(in the rows, 128 means zero)
The rows below fall into families. The same turns and mirrors carry the whole set onto itself and the rows of a family onto each other. For each named row, which other rows are in its family? Write them in the order they are listed.
These 32 rows form 4 families of 8 rows each.
K_394: [140 166 139 142 115 125 109 128 129 115 140 157 120 147 117]
K_979: [ 84 136 116 107 132 168 134 147 134 144 122 119 135 149 104]
K_278: [121 133 123 113 144 174 140 122 120 135 141 123 150 168 104]
K_471: [103 149 126 144 138 116 117 128 110 130 147 148  92 108 134]
K_451: [106 139 112 117 140 171 151 131 116 155 151 111 121 143  96]
K_572: [ 93 139 113 125 154 177 143 124 107 145 156 109 126 152 113]
K_416: [121 149 131  99 117 119 122 130 109 120 141 165 132 122 115]
K_535: [136 140 125 141 168 147 148 142 131 132 119 116 133 169 139]
K_804: [106 171 126 155 125 130 115 128 111 131 160 143  92 126 124]
K_945: [136 139 140 123 119 116 113 127 126 118 129 163 123 126 116]
K_227: [110 165 118 105 119 138 123 132 102 138 150 146 109 105 114]
K_194: [ 87 145 100 133 161 169 136 132 119 132 137 104 112 158 131]
K_918: [141 165 130 128 143 115 121 142 119 115 118 150 122 130 156]
K_19: [ 93 140 118 137 160 151 134 152 138 135 107 114 130 163 143]
K_202: [127 144 136 145 140 106 115 132 124 118 128 155 108 127 144]
K_407: [105 155 124 134 147 107 125 137 103 120 143 150 108 119 156]
K_264: [112 142 109 136 166 160 133 135 133 118 117 110 129 176 141]
K_825: [ 71 142 111 129 150 163 137 150 125 148 123 110 119 145 127]
K_604: [108 169 116 133 147 125 127 140 102 132 142 138  97 109 152]
K_479: [120 137 113 113 143 168 132 128 136 120 119 118 144 175 112]
K_273: [ 95 140 104 111 139 179 134 126 123 135 141 111 127 158 102]
K_369: [110 142 130 120 115 125 115 125 113 134 149 156 107 108 105]
K_342: [107 135 124 116 141 157 132 150 144 131 102 123 148 166 121]
K_842: [121 166 132 134 106 135 114 123 117 128 157 152 108 132 101]
K_457: [129 149 134 121 138 105 122 137 116 112 129 161 131 134 145]
K_934: [128 135 126 133 163 161 140 129 125 125 127 121 147 177 132]
K_777: [105 145 111 147 170 156 153 139 115 149 142 103 109 148 135]
K_664: [105 141 116 145 174 162 143 132 113 136 143 111 126 163 144]
K_626: [143 159 131 101 116 129 119 134 116 121 128 158 133 125 117]
K_502: [ 96 154 121 113 126 121 125 131  97 130 157 152 110 108 124]
K_988: [129 169 132 162 133 119 113 132 122 117 143 146 103 142 142]
K_236: [138 136 125 112 141 161 149 134 131 138 127 123 146 164 100]

Which other rows belong to the same family as K_451? K_535, K_227, K_918, K_604, K_777, K_626, K_236
Which other rows belong to the same family as K_804? K_394, K_979, K_19, K_825, K_342, K_842, K_988
Which other rows belong to the same family as K_273? K_471, K_945, K_194, K_202, K_264, K_479, K_369

The rows below fall into families. The same turns and mirrors carry the whole set onto itself and the rows of a family onto each other. For each named row, which other rows are in its family? Write them in the order they are listed.
These 30 rows form 5 families of 6 rows each.
K_42: [132 127  88 136 124 112 124 138 116 144 140]
K_228: [111 117  87 134 125 116 111 125 115 118 135]
K_112: [139 150 128 101 109 147 114 132 132 117 115]
K_288: [113 122  86 128 136 122 118 139 111 133 136]
K_21: [132 117  92 135 133 114 131 129 112 130 147]
K_757: [ 92 121 154 132 132 126 134 153 142 133 109]
K_658: [109 114 113 145 133 115 106 108 114 105 133]
K_685: [142 101 160 132 129 141 121 119 130  94 129]
K_991: [148 130 146 107 118 158 104 121 133 134 117]
K_822: [ 96 136 154 134 139 120 141 152 144 138 140]
K_473: [136 137 140 120 165 128 125 154 155 132 144]
K_978: [132 137 136 118 173 115 117 136 149 144 132]
K_680: [ 98 116 151 139 136 132 141 166 131 136 118]
K_905: [148 101 145 130 111 145 131 120 121 113 117]
K_518: [123 146 136 112 172 133 113 134 136 142 141]
K_516: [ 93 113 129 151 143 116 113 107 112 113 137]
K_421: [138 118  88 136 144 127 129 129 124 138 148]
K_509: [145  89 152 123 120 130 124 130 130 105 122]
K_708: [140 151 116 102 115 148 114 143 133 120 128]
K_671: [119 130 143 129 160 119 136 152 154 140 153]
K_137: [152  99 151 123 130 144 119 120 135 102 122]
K_460: [136 148 132  96 110 135 106 127 134 122 132]
K_368: [146 140 125 107 115 155 106 113 136 132 129]
K_69: [102 114 136 158 125 124 104 108 123 120 142]
K_781: [ 91 119 125 143 119 130 109 103 122 118 145]
K_349: [154 113 150 119 116 148 125 128 122 126 109]
K_569: [100 110 155 135 141 131 147 156 121 126 113]
K_358: [126 144 148 126 172 124 115 137 139 144 140]
K_854: [ 92 123 135 156 116 135 121 108 119 118 135]
K_452: [102 136 163 134 131 129 139 157 141 119 123]

Which other rows belong to the same family as K_905? K_288, K_473, K_516, K_368, K_452
Which other rows belong to the same family as K_137? K_112, K_21, K_680, K_781, K_358
Which other rows belong to the same family as K_685? K_518, K_421, K_708, K_569, K_854

The rows below fall into families. The same turns and mirrors carry the whole set onto itself and the rows of a family onto each other. For each named row, which other rows are in its family? Write them in the order they are listed.
These 32 rows form 4 families of 8 rows each.
K_301: [156 132 143 159 104 106 138 128 120 134 108 129 127 118 127 146 134  97
 130]
K_963: [141 149 130 121 109 136 146 117 118 139 152 149 121 116 162 108 151 122
 107]
K_702: [150 121 132 165 123 122 142 123 119 128 112 124 140 135 122 139 142  86
 112]
K_102: [133  99 104 150 140 110 120 128 129 124 117 133 124 161 105 136  97 116
 139]
K_957: [123 132 112 108 126 127 113 124 114 127 146 143  94 133 128  92 109 165
 126]
K_226: [136 110 111 120 118  96 136  97 117 154 160 123 114 144 111 138 136 120
 120]
K_459: [141 144 133 148 130 133 119 147 120  91  93 141 118 138 149 108 110 121
 136]
K_892: [129 140 111 113 147 139 123 115 115 120 150 132 112 142 133  81 117 161
 126]
K_788: [114 136 138 138 121 115 138 108 103  99 131 122 128 129 122 110 132 117
 164]
K_994: [156 115 107 135 138 132 104 134 126 155  97 135 109 142 137 121 126 148
  92]
K_830: [140 142 122 144 139 139 119 140 121  86  87 130 121 135 145 116 120 133
 113]
K_32: [143 139 149 127 129 142 144 109 115 135 134 144 122 101 147 102 157 131
 114]
K_17: [126 129 106 112 134 136 106 119 113 115 157 127 111 154 133 100 115 163
 128]
K_337: [143 112 129 159 110 112 140 140 114 138 102 127 122 134 122 156 140  92
 121]
K_96: [145 127 112 129 128 141 110 142 139 157 108 131 114 136 120 126 138 140
  81]
K_772: [142 114 117 111 119 119 152 112 115 166 156 130 126 136  99 120 119 120
 115]
K_548: [131 109 107 124 128 118 142 111 111 168 160 122 119 137 108 126 147 131
 113]
K_549: [137 113 117 152 140 101 113 122 133 119 108 109 109 152 103 134  95 127
 128]
K_233: [115 136 131 137 117 119 155 119 106 106 155 126 126 133 121 112 131 104
 157]
K_655: [140 154 139 125 115 141 142 125 105 135 135 130 116 112 148  97 157 136
 106]
K_586: [128 103 111 138 135 108 112 140 127 120 128 116 115 155  95 125  96 134
 143]
K_540: [131 115  94 145 121 108 114 141 120 118 120 123 115 170 101 130  95 120
 125]
K_114: [132 114 122 125 117 110 141 114 106 173 166 130 113 138 111 118 135 119
 131]
K_986: [141 149 129 134 123 145 146 117 101 140 125 146 122 120 158 110 160 120
 107]
K_587: [145 123 133 161 122 115 156 133 121 143  96 134 125 118 120 131 139  90
 119]
K_907: [158 114 103 134 135 135 123 148 128 160 120 140 108 146 132 125 127 139
  84]
K_46: [130 140 130 160 133 132 102 137 118  91  98 138 111 135 148 111 128 132
 121]
K_530: [128 128 136 146 122 110 146 108  91 101 150 135 119 134 127 104 117 111
 159]
K_108: [113 139 140 135 116 105 148 118 115  87 154 116 120 131 126 115 124 127
 147]
K_718: [142 153 134 152 129 139 126 142 140 102 101 129 118 124 153 102 110 129
 119]
K_589: [119 132 100 114 144 131 122 109 132 121 152 128 103 146 135  96 112 159
 110]
K_506: [166 126 106 137 133 129 114 119 138 167 106 138 112 136 137 123 124 125
  91]

Which other rows belong to the same family as K_96? K_702, K_957, K_32, K_772, K_540, K_46, K_530
Which other rows belong to the same family as K_114? K_102, K_788, K_830, K_17, K_655, K_587, K_907

The rows below fall into families. The same turns and mirrors carry the whole set onto itself and the rows of a family onto each other. For each named row, which other rows are in its family? Write them in the order they are listed.
These 30 rows form 10 families of 3 rows each.
K_790: [148  99 106 126 138 135 136 116]
K_884: [ 98 119 151 130 152 107 124 121]
K_533: [ 92 112 144 145 137 127 133 129]
K_590: [155 118 111 118 160 135 136 118]
K_987: [107 102 153 136 148 128 145 116]
K_193: [100 110 136 142 129 124 145 115]
K_64: [163 111 117 115 144 132 134 123]
K_139: [132 161 130 114 123 122 141 135]
K_335: [102 118 158 146 150 131 131 123]
K_759: [135 152 132 107 120 102 118 137]
K_425: [130 143 144  98 116 130 116 150]
K_132: [139 155 141 124 114 124 126 145]
K_306: [115 149 139 122 106 146 122 139]
K_631: [151 106 121 114 160 118 116 118]
K_711: [128 149 143 116 109 117 140 139]
K_401: [ 96 107 161 119 149 136 118 135]
K_710: [148 106 108 111 139 137 106 123]
K_182: [131 141 118 122 102 118 141 133]
K_647: [152 117 115 118 133 162 114 129]
K_833: [101 124 146 136 157 125 147 116]
K_542: [117 146 129 110 104 124 113 139]
K_27: [103 106 145 137 143 156 121 119]
K_582: [ 94 105 141 131 139 132 114 116]
K_791: [150 102 131 103 149 145 111 133]
K_380: [109 128 175 126 140 121 126 132]
K_746: [162 110 125 128 153 142 119 126]
K_366: [156 146 148 104 127 122 116 141]
K_363: [132 147 122 120 104 121 127 149]
K_592: [148 101 147 120 164 137 119 121]
K_938: [152  97 110 127 148 138 124 127]

Which other rows belong to the same family as K_401? K_425, K_791
Which other rows belong to the same family as K_132? K_335, K_746
Which other rows belong to the same family as K_139? K_590, K_833
Which other rows belong to the same family as K_542? K_710, K_582
Which other rows belong to the same family as K_27? K_306, K_647
Which other rows belong to the same family as K_64? K_987, K_711
Which other rows belong to the same family as K_182? K_790, K_193

The rows below fall into families. The same turns and mirrors carry the whole set onto itself and the rows of a family onto each other. For each named row, which other rows are in its family? Write them in the order they are listed.
These 36 rows form 6 families of 6 rows each.
K_281: [118 134 126 105  97 127 103 154 123 172 112 118 110  93]
K_263: [149 133 133 167 106 119 133 167 136  94 123 143 130 126]
K_704: [138 143 144 138  84 117 102 139 134 169 137 113 101 100]
K_341: [166 140 131 158  85 135 109 139 146 138 142 117 107 117]
K_185: [127 138 135 107 100 142 111 148 145 177 114 112 117 101]
K_269: [121 149 142 114 107 146  96 154 138 163  91 128 124 103]
K_187: [121 118 125 104 124 136 113 165 119 147  87 137 143  99]
K_709: [153 107 118 116 132 137 128 168 114 115 109 146 135  99]
K_359: [152 137 144 176  88 124 117 147 142 135 141 126 122 126]
K_81: [144 114 109 130 127 134 130 171 119 115 104 154 146 114]
K_376: [148 150 155 140  93 130 114 140 151 165 142 108 110 112]
K_769: [139 131 152 155  74 130 109 153 144 157 129 105 111 107]
K_155: [153 113 115 124 126 126 137 160 120  92 119 137 133 104]
K_26: [135 125 112 133 118 134 130 179 130 102  93 151 140 122]
K_37: [165 137 146 155 103 118 131 146 146 128 156 126 120 122]
K_177: [122 111 136  99 122 132 120 164 119 141  98 123 136  83]
K_672: [137 109 108 112 122 130 143 177 131 114 109 142 140 116]
K_423: [129 144 157 149  85 121 102 144 143 161 126 108 118 109]
K_22: [157 121 117 157 105 111 132 164 123 105 143 141 117 116]
K_629: [176 110 121 154 111 135 127 166 122 114 130 146 130 116]
K_795: [133 139 133 132  79 140 101 142 150 160 128  99 106 103]
K_172: [125 133 113 110 119 146 112 174 130 136  81 140 134 108]
K_657: [114 128 153 118  92 135 113 156 136 163 109 101 122  88]
K_578: [175 126 124 153 110 128 125 146 130 104 143 136 115 118]
K_941: [148 150 157 168  93 119 114 145 146 120 135 126 118 119]
K_847: [122 111 117  97 121 129 126 163 125 119 100 125 131  96]
K_356: [122 117 116  91 115 138 123 169 134 154  98 128 132 106]
K_728: [108 127 123 101  94 137 109 155 139 151 100 102 119  94]
K_410: [112 134 147 115 108 131 101 151 130 167  97 118 128  98]
K_797: [162 118 121 166 106 122 127 163 131 108 129 148 133 127]
K_201: [166 127 135 173  83 131 119 153 143 133 142 124 116 119]
K_225: [134 158 161 144  97 132  97 140 144 153 119 119 114 101]
K_755: [139 111  98 123 114 123 133 178 115 110 116 149 127 107]
K_695: [157 118 121 147 114 118 147 160 139  99 138 142 133 123]
K_779: [124 114 104  99 113 129 117 174 115 143 102 139 125  99]
K_387: [157 137 138 165  90 108 117 147 133 131 154 124 104 112]

Which other rows belong to the same family as K_341? K_155, K_795, K_578, K_847, K_728
Which other rows belong to the same family as K_410? K_187, K_359, K_81, K_423, K_797
Which other rows belong to the same family as K_263? K_269, K_26, K_172, K_941, K_225

The rows below fall into families. The same turns and mirrors carry the whole set onto itself and the rows of a family onto each other. For each named row, which other rows are in its family? Write them in the order they are listed.
These 28 rows form 7 families of 4 rows each.
K_101: [125 131 159 131 123 104 132 125 140]
K_679: [138 118 132 148 112 125 165 127 109]
K_920: [131 112 117 137 126 154 147 125  84]
K_597: [100 118 153 114 137 134 100 120 114]
K_997: [120 136 149 122 112  97 139 108 123]
K_75: [ 96 105 139 129 118 146 127 122  91]
K_289: [112 125 157 111 110 125 122 121 147]
K_219: [153 138 136 124 116 129 151 124 146]
K_675: [107 115 158 130 115 112 113 109 124]
K_344: [140 125 122 118 151 159 116 124  97]
K_467: [151 127 140 145 115 108 147 114 129]
K_11: [ 98 125 141 106 125 124 109 106  98]
K_47: [103 110 153 139 105 117 146 125 115]
K_104: [155 131 116 113 133 164 130 122 115]
K_628: [ 87 119 146 112 126 137 113 123 113]
K_372: [154 137 118 136 129 134 162 130 120]
K_475: [114 112 131 120 135 148 101 108  91]
K_142: [163 137 128 136 139 128 148 128 123]
K_686: [137 132 114 111 137 145 125 109  83]
K_406: [114 132 152 131 113 109 147 129 140]
K_178: [148 140 132 138 116 127 151 134 146]
K_964: [106 123 131 113 130 161 101 128 115]
K_982: [113 120 137 100 127 161 104 118 118]
K_304: [104 130 152 124 111 124 120 130 146]
K_648: [156 141 120 128 126 116 154 112 107]
K_324: [150 134 108 126 135 165 131 133 115]
K_78: [162 123 114 137 134 146 135 113  97]
K_882: [128 125 112 118 143 163 127 125  94]

Which other rows belong to the same family as K_686? K_997, K_11, K_648
Which other rows belong to the same family as K_178? K_964, K_304, K_324
Which other rows belong to the same family as K_628? K_372, K_406, K_882
Which other rows belong to the same family as K_597? K_101, K_344, K_142
Which other rows belong to the same family as K_675? K_467, K_475, K_78

